A =
[[ 239 -130 -249  685  493 -373 -698   94 -172  275 -138  170   22  291]
 [ 192 -309 -278  538  415 -458 -339  266   36  112  201 -119 -187   69]
 [ 201 -330 -324  545  269 -398 -196  254   77  105  269 -163 -165   52]
 [ 197 -328 -331  527  576 -478 -261  185  108   98  232 -131 -158   42]
 [ 185 -329 -313  507  647 -486 -201  198   82  100  302 -138 -162   46]
 [ 189 -155 -235  629  791 -324 -624  189 -126  233  -77  -35 -122  222]
 [ 215 -344 -325  519  532 -436 -208  181   92  102  249 -149 -165   51]
 [ 280 -234 -390  531  621 -507 -245  236  147  102  179 -161 -202   57]
 [ 304 -360 -208  549  657 -409 -286  139   46   83  189 -110 -256   43]
 [ 185 -195 -198  597  481 -308 -616   88  -92  210  -49 -101 -178  174]
 [ 182 -312 -254  492  547 -395 -309  161   45  115  203 -137 -184   68]
 [ 183 -278 -200  550  564 -424 -435  123   -1  153  115 -149 -213  109]
 [ 161 -328 -369  517  376 -586 -357   42  242  105  214  -97  -84   11]]
Which number is the minimum?
A: -698
The top-left entry: 239
Which number is the fifth-last entry, reading row by row?
A: 105
Which number is the entry in the bottom-right corner?
A: 11
The bottom-left entry is 161
The last entry in the row that holds the largest entry is 222
The entry just right of the largest entry is -324
The entry just right of 685 is 493
The entry just left of -478 -> 576
The second largest entry -> 685
The entry directly below the largest entry: 532
The largest entry in the last row is 517
Which number is the smallest entry in the last row?
A: -586
Which number is the bottom entry of the column that holds the smallest entry?
A: -357
The entry directly below 657: 481
The entry just right of -92: 210
The entry just left of -84 -> -97
The last entry in the row that holds the smallest entry -> 291
The 3rd largest entry is 657
The entry just right of 108: 98
Which number is the bottom entry of the column that holds the largest entry?
A: 376
Which number is the third entry on the diagonal from the top-right corner?
A: -163
Which number is the entry just left of the smallest entry?
A: -373
Which number is the entry directly below -131?
A: -138
The entry just left of the largest entry -> 629
The 2nd entry from the end, reading row by row is -84
The entry just right of 266: 36
Which number is the entry directly above 147?
A: 92
The entry just right of 254 is 77
The entry just left of 92: 181

Questions about the matrix below.
1) Which number is the first entry in reading order?
2) Which number is the second smallest entry?
3) Which number is the bottom entry of the column that holds the smallest entry?
4) Which number is the second entry from the end, reading row by row?
5) Which number is the smallest entry in the last column?
6) Which number is the top entry of the column that holds the smallest entry?
7) Which number is the largest entry in the first column?
8) Which number is the entry in the bottom-right corner?
[[  1   1   3  -1   6   6  -3  -8  -2 -10 -16 -14  -9   6]
 [ -7   1  -2  12 -13   4  -9  -3  -7  -2   6  -2   0   3]
 [-10   7  -2   4   3   5  -5   2  -6 -14   6 -10   6  -3]
 [ -2  -4   3   0   8   6  -3 -13  -2 -10 -16 -12  -6   6]
 [ -7   5 -19   8   6   9  -6   9   7   5  -7  -4  -9  14]
 [ -7   9  -2   7   1   6  -5   4  -3 -10  10  -8   2   0]
 [ 24  11  -5  -4  10  14  11  -8  -3  32  32   8   0  28]
 [ -7   1  -5   5  -3   6   0  -3  -1  -6   6  -4   7  -3]
 [ -5   1 -27   5  10   8  -2   9   7   9  -7  -2  -8  14]
 [  1 -17   3   0   8  10  -6 -18  -1  -6 -16 -10  -6   3]
 [ -7   7  -5   3   8  10   0  -1  -2 -10   6 -10   7  -5]
 [  1  -4   3   0   6   7  -3 -10  -2 -10 -11 -14  -9   6]]
1) 1
2) -19
3) 3
4) -9
5) -5
6) 3
7) 24
8) 6

Read these off the table that follows.
1) Find the bottom-left entry.
2) Find the entry just left of -34.
3) Find the bottom-right entry.
4) Find the entry directly below the largest entry.
5) Find the top-right entry.
6) Find the largest entry in the first column.
7) Find the 3rd largest entry.
8) Find the entry just left of the smallest entry.
-9	-1	28	-15	-10	-5	-20	30	-13	-1	-1	22
-14	-4	17	-13	-20	-5	-29	16	-17	4	3	17
4	-2	-2	-35	22	-21	7	1	-3	-1	0	16
-24	-5	32	19	-33	3	-34	-2	-9	11	3	-1
15	-7	-16	-29	11	-9	-15	9	-10	-21	-15	19
-8	-5	-4	-20	20	-21	13	-17	-2	-6	-3	17
-7	-3	13	-25	-7	-12	-19	17	-14	3	2	18
-7	-4	-10	-27	8	-18	-3	-13	-7	5	4	13
16	-7	-21	-21	4	-4	-22	6	-10	-19	-17	13
-11	-7	-28	3	-7	-2	17	-23	-8	-16	-5	-5
-26	-9	-19	5	-29	1	-25	-27	-17	6	6	4
-15	-6	-31	0	-3	-5	14	-33	-6	-7	0	-1
1) -15
2) 3
3) -1
4) -16
5) 22
6) 16
7) 28
8) -2
